(in the rows, 128 means zero)
Each path below is one point turned by a fixed rotation once a step. After each direction that follows a path, write how fast that rotation turns it, in degrees per step (0 if it stays still).
Each turn is a multiple of 5 degrees from 10 to 175, or 0.
Each row of a path follows its step; steps can be skipped.

step 0: [125 122 134 126 125 129 138 124 130 136 127 127 132 133 130 125 133 127
 129 123 145 122 127 145 120 129 135 123 127 127 118 128 120 135 131 131
 128 136 126 124 122 116 129 128 131 129 141 113 142]
step 3: [129 131 139 117 122 123 130 124 129 116 128 124 128 131 126 116 128 122
 129 118 132 127 118 140 126 121 128 126 129 127 125 138 133 116 122 124
 119 141 119 120 125 122 134 126 146 128 129 127 134]
step 6: [127 135 132 134 130 138 122 123 132 114 126 121 127 130 125 119 125 124
 130 117 130 135 118 130 138 127 139 124 130 125 134 133 124 127 125 126
 137 128 120 127 139 113 130 141 139 130 120 137 122]
step 8: [130 117 132 119 126 136 125 126 136 129 127 111 133 148 121 123 126 124
 130 136 129 120 131 142 130 130 125 130 133 126 116 133 127 128 124 126
 131 125 134 143 121 128 132 128 120 128 137 124 124]
step 9: [124 135 127 128 123 134 127 134 125 124 127 115 139 134 130 131 129 129
 142 126 118 114 134 132 130 127 145 120 134 132 132 126 135 132 132 131
 131 119 135 139 134 112 133 134 128 130 122 134 127]
step 10: [139 123 137 123 142 133 128 127 122 124 125 142 132 125 140 130 129 129
 139 119 117 119 126 134 125 131 137 139 130 133 131 122 130 128 133 121
 142 131 128 124 130 121 141 129 130 127 130 135 122]
step 16: [133 126 139 132 124 127 123 121 130 130 128 130 124 128 131 120 128 122
 126 125 140 133 147 134 122 126 128 127 125 127 112 130 134 144 114 134
 124 122 134 137 132 119 127 125 124 135 134 131 118]
step 18: [124 121 139 126 129 134 132 122 126 121 129 134 137 123 125 130 126 126
 140 132 124 134 130 134 114 137 130 122 130 133 126 129 116 124 131 117
 127 131 115 119 128 126 136 142 134 134 142 126 136]
step 22: [130 126 125 132 136 138 132 136 127 132 115 134 125 136 131 129 129 127
 134 131 129 142 126 133 136 125 127 127 119 134 134 128 124 123 136 133
 121 147 117 136 141 119 134 126 132 139 129 135 134]
step 23: [127 120 124 131 132 131 125 134 141 119 118 128 131 137 129 131 128 132
 116 135 131 137 128 137 136 134 125 141 127 137 120 127 114 128 135 121
 123 119 132 125 140 129 130 129 116 129 136 135 129]
[127 126 132 123 129 130 126 130 126 128 126 128 127 127 128 127 129 125
 125 131 131 130 128 127 128 129 130 128 132 126 129 127 126 125 130 130
 129 128 127 127 127 128 128 126 129 129 128 130 131] => 95
[130 126 130 130 130 127 130 127 128 131 126 130 126 129 131 128 128 130
 128 130 129 127 129 127 127 127 123 132 130 127 129 127 129 126 126 130
 129 129 128 132 129 131 130 128 126 128 128 131 125] => 120
[125 126 124 129 129 129 127 128 128 130 125 128 129 130 126 129 124 129
 128 130 126 129 132 131 128 130 126 123 126 125 126 129 127 127 128 129
 129 131 130 127 126 128 126 126 127 130 129 130 128] => 100
[126 128 129 130 125 129 129 130 130 128 127 130 128 130 129 132 127 132
 127 129 132 127 129 129 127 129 128 126 130 129 132 125 129 130 130 124
 130 127 127 129 129 128 131 127 131 125 130 128 129] => 80
[129 127 124 127 131 127 129 131 129 129 128 127 125 127 128 129 127 128
 127 127 127 125 129 131 127 124 133 130 130 130 127 126 127 131 130 130
 131 130 128 127 130 130 129 127 126 128 127 126 128] => 25

step 2: [133 125 130 125 111 121 126 125 132 124 133 117 124 119 130 109 124 126
 129 136 124 121 126 142 125 127 129 124 134 132 117 127 132 130 132 129
 127 126 125 130 133 129 123 137 128 135 136 118 119]
step 8: [133 119 123 128 132 136 131 135 126 120 136 134 124 134 127 133 135 141
 129 126 131 131 122 132 132 121 123 126 122 132 122 122 113 125 132 115
 115 120 124 136 122 118 128 128 132 135 134 120 132]
step 10: [124 111 134 136 136 131 135 126 128 117 123 119 122 126 130 127 134 129
 131 125 137 128 124 132 127 127 134 125 130 121 132 141 121 130 137 127
 131 143 127 132 131 137 125 122 133 138 124 123 116]
step 13: [129 127 127 136 128 128 129 119 124 130 132 122 130 134 130 134 128 129
 117 141 124 122 130 135 131 138 125 112 129 130 120 133 125 124 136 124
 122 135 132 129 109 141 130 127 120 129 127 127 122]
step 14: [127 131 128 129 112 135 136 139 133 133 127 130 130 138 126 124 123 126
 124 135 136 133 134 133 132 136 133 125 129 132 118 126 134 112 120 135
 133 132 127 121 127 120 128 136 140 118 133 129 128]
step 16: [130 122 136 130 120 130 130 127 125 142 126 134 131 134 125 118 130 136
 127 126 126 128 131 143 136 130 132 132 129 130 129 123 119 145 133 129
 121 128 127 119 117 135 122 126 129 121 138 138 133]
step 17: [126 129 136 132 127 134 124 137 119 121 132 139 116 127 134 116 135 133
 125 126 140 132 124 133 132 124 120 129 127 123 123 119 127 124 132 135
 125 123 131 135 137 127 123 142 138 129 124 119 134]
step 20: [129 128 125 114 133 134 117 128 133 119 134 128 118 130 138 124 126 126
 132 138 127 113 122 127 129 130 120 128 134 140 118 132 126 121 134 128
 125 125 126 136 132 129 134 125 134 131 117 138 136]
step 21: [130 128 123 122 118 129 126 111 136 131 120 125 133 129 132 128 126 118
 123 132 136 126 123 123 123 126 128 130 119 124 133 134 137 128 133 128
 113 143 126 114 133 132 121 123 134 123 125 133 124]
step 24: [134 134 127 125 129 127 131 131 132 134 126 132 124 134 117 136 132 126
 133 125 128 133 117 136 135 126 124 119 111 114 130 128 129 130 140 117
 126 133 137 115 127 130 134 134 131 131 131 118 129]
[130 130 128 132 127 126 128 128 128 126 128 129 126 128 126 131 125 125
 127 129 126 126 127 130 129 128 128 128 128 131 128 126 132 126 129 129
 130 128 125 123 128 131 130 127 129 132 130 128 125] => 35
[128 130 128 129 128 129 129 124 128 126 129 128 126 128 124 128 131 128
 126 129 124 131 123 129 128 128 128 127 132 127 127 127 127 127 128 127
 128 127 130 133 128 129 132 125 128 127 127 129 129] => 155
[129 125 125 131 132 130 127 131 130 129 130 132 125 127 128 126 130 127
 128 125 125 130 126 129 127 126 128 131 130 130 128 127 127 130 129 129
 128 130 129 126 127 128 126 129 127 126 129 125 128] => 40
[128 126 129 131 130 126 127 128 128 126 127 127 127 130 125 128 126 128
 128 127 128 127 127 123 126 127 126 127 129 125 126 128 126 126 129 126
 125 125 129 126 127 130 129 134 127 130 127 127 128] => 160
[127 127 131 129 127 128 129 125 128 128 129 131 129 125 128 127 127 127
 130 130 126 128 129 129 127 131 130 128 127 127 132 128 123 125 134 126
 129 128 129 127 125 128 126 127 126 127 130 128 125] => 125
